Rows swapped in pairs by one turn or mirror: which row each one swaps with:
The rows were stretched afterwards, more along some directions than others.
kisez: [-29  16   9 -11  16   8   4  26  -4  13   1  19   5  -6 -18   8  24  13
  17]
Rimel: [-33  11 -14 -15  -5  14  -6  31   6  16   1   3  -1  -4 -21   4  10  20
   2]
Rut: [-20   5  17 -25 -14  -7  22  -2 -17  26  21  11   0 -10 -10   2   8  19
  15]
Rozig: [-24   3 -13  -8   2  11   1  18  25  11   2  12  16 -16 -15  17  14  -5
  -3]
rozeg: [ -1   7  23  -8   3  -5  -1   8   0  16   7   3   6 -12 -18 -11  38  30
  -5]
Mun: [-35  22   0  -9   8  18   7  37   0  16   9  12   0  -9 -38  -9  13   7
   4]
Nokek: [ -1  10  18  -7   9   0   4  16 -10  12  -8  -8  -4   2  13 -11  14  31
  11]
sol: [-20  19  10 -19   6  -2  14   9 -18  23  -1   5  -3  -1   2  13  -2  22
  12]
bepel: [  4  21   9 -12 -16  -7  -2  24   6  15  -4  10   9  -2  -9   3  20   7
  29]
Rol: [-19  11   8  -7   0 -10  -9  21  -6  18   5   2   3 -16 -17  -7  14  39
  13]
pabof: [  1  10  31  -5   4  -8   4  17 -16  13  -3   7   7   0   5 -11  21  46
  16]
lub: [  5  -3  15 -10 -15  10  25  30  -2   2   1  -6  -3   6  14 -15  10  24
  26]
Bok: [  4  12   2 -13  -8   4  13  17  17  29   9  14   9  -4 -13 -11  34  15
  20]
Mukur: [  3   7  28 -19 -10 -12  27   5 -15  21  21   8   5 -11  -6 -25  13  47
  24]
dof: [ -1   1  20 -11  -5   7  13   2 -16   5  10  -6  -5  -6   0 -25   0  13
  -9]
bet: [-13   8   7 -12  -3   0  -4   6  -9  22   5 -12  -2 -16  -8 -11  18  48
   0]
tud: [-18  20  13 -11   6  10  21  20  -9  12   4   4  -1 -10  -8   7 -16  -7
   4]
buzip: [ -6 -13   7 -10 -21  13  -2  26   3   5   1   7   8  -5  -6 -29  31  39
  15]
noba: [  6   5  19 -20 -18  -8  14 -12   2  19  -1  -6   6 -13  11  -7  29  24
  24]
ratu: [-31  -1   2 -13  -5  28  22  18   7   8   4   4  -4  -4 -27 -21  27  16
  -6]
kopob: [-19  20  -1  -6  10  17  12  46  16  14   4  12  10 -10 -24  -2  17  22
  11]
nuz: [ -6   3   1 -16  -6  20  27   9   6  11   2  16   5   0  -5  -3  22  -3
   7]
nav: [  7   2   3   2 -12   9   7  24  15   0  14   7  10 -14 -17 -12  21  11
   2]
Sokod: [  1  -1  -5 -14 -10   9  12  13  15  19   5   3   1   1  -4 -12  38  24
  14]
beb: [ -4  27   5  -3   0  -2   4  38   9  23  10   6   5  -6 -23  -1  19  14
  18]
ralin: [-16   6   0  -9 -25   2   1  30   8  12   1  16  -5   6 -22 -12  30   6
  26]
sadoz: [-27   8   9 -23   4  -3  15   2 -28  23  10   8  -2  -9  -4   5   0  22
   7]
nafi: [-21   6  15 -27 -12  -3  25   4 -21  29  14  11   0  -3  -3  -9   0  27
  23]
Pata: [-19  13   5  -7   8  25  23  29   2   9   8   7   6  -4 -11   3   0   2
  -8]
kobu: [ -3  14   9  -7   7   3  -2  24  -3  23  15 -16  -3 -15  -7 -12  -4  28
 -11]
Vur: [-15  -2   0 -18   1  11  22  22  12  26  16 -10  -8  -7 -11 -12  26  32
   6]
vezol: [ -2   5  26  -1  -3  -6   8   9 -10  10  20  -2 -11  -3 -16 -18  19  21
 -12]
nam: [  3  -2  31  -6 -12 -10  12  11 -12  13  14  11   6  -6 -14 -31  42  46
  19]
der: [ -7  20  -2  -2   4  16   0  26  26   6 -14  -7  12 -12  -2  21  25   6
   3]
Buzon: [ -4  19 -12 -20  -6  15  -1  26  12  19  -4   3   0  -5  -9  -4  20   6
   8]
kiren: [-19  16   7  -8   2  19  17  29   2   7   5  12   5  -7 -12  13   0 -15
   1]
Nazer: [ -1   5  19 -10  -6 -13   9  -1  -9   6   4   4  11 -12  14   7 -13   3
  10]
nep: [-14  14  -6 -13   3  19  21  20  -3  10   7  11   5  -6  -6  12  -3 -16
   1]
Dil: [-10  11  24 -15 -12  -7  19   7 -26  14  31   6  -2  -8 -21 -17   8  39
   9]
bep: [-16  21  10 -16 -13   2  23  18 -13  13   9  -7  -9   1  -6  -1 -14  19
  13]
ter: [  4  14  18 -18  -5 -11  25  -3 -11  22  32  12   2  -9  -8   3  13  13
  18]
mume: [-24  -1   0 -19 -17   9  22  12   2  13  16  17   6  -9 -22   5  19  21
  11]
Gusun: [ -2   7  22 -17   5  -1  -3   5 -22  12  -1  -6  -4  -8   3 -17  19  47
  -6]
Pefit: [ -1   6  -3  -1 -11  24   0  27  12   0  -8  -3   6  -8  -5 -12  21  12
   4]

kopob is swapped with Mukur
Nokek is swapped with Sokod
sadoz is swapped with nep

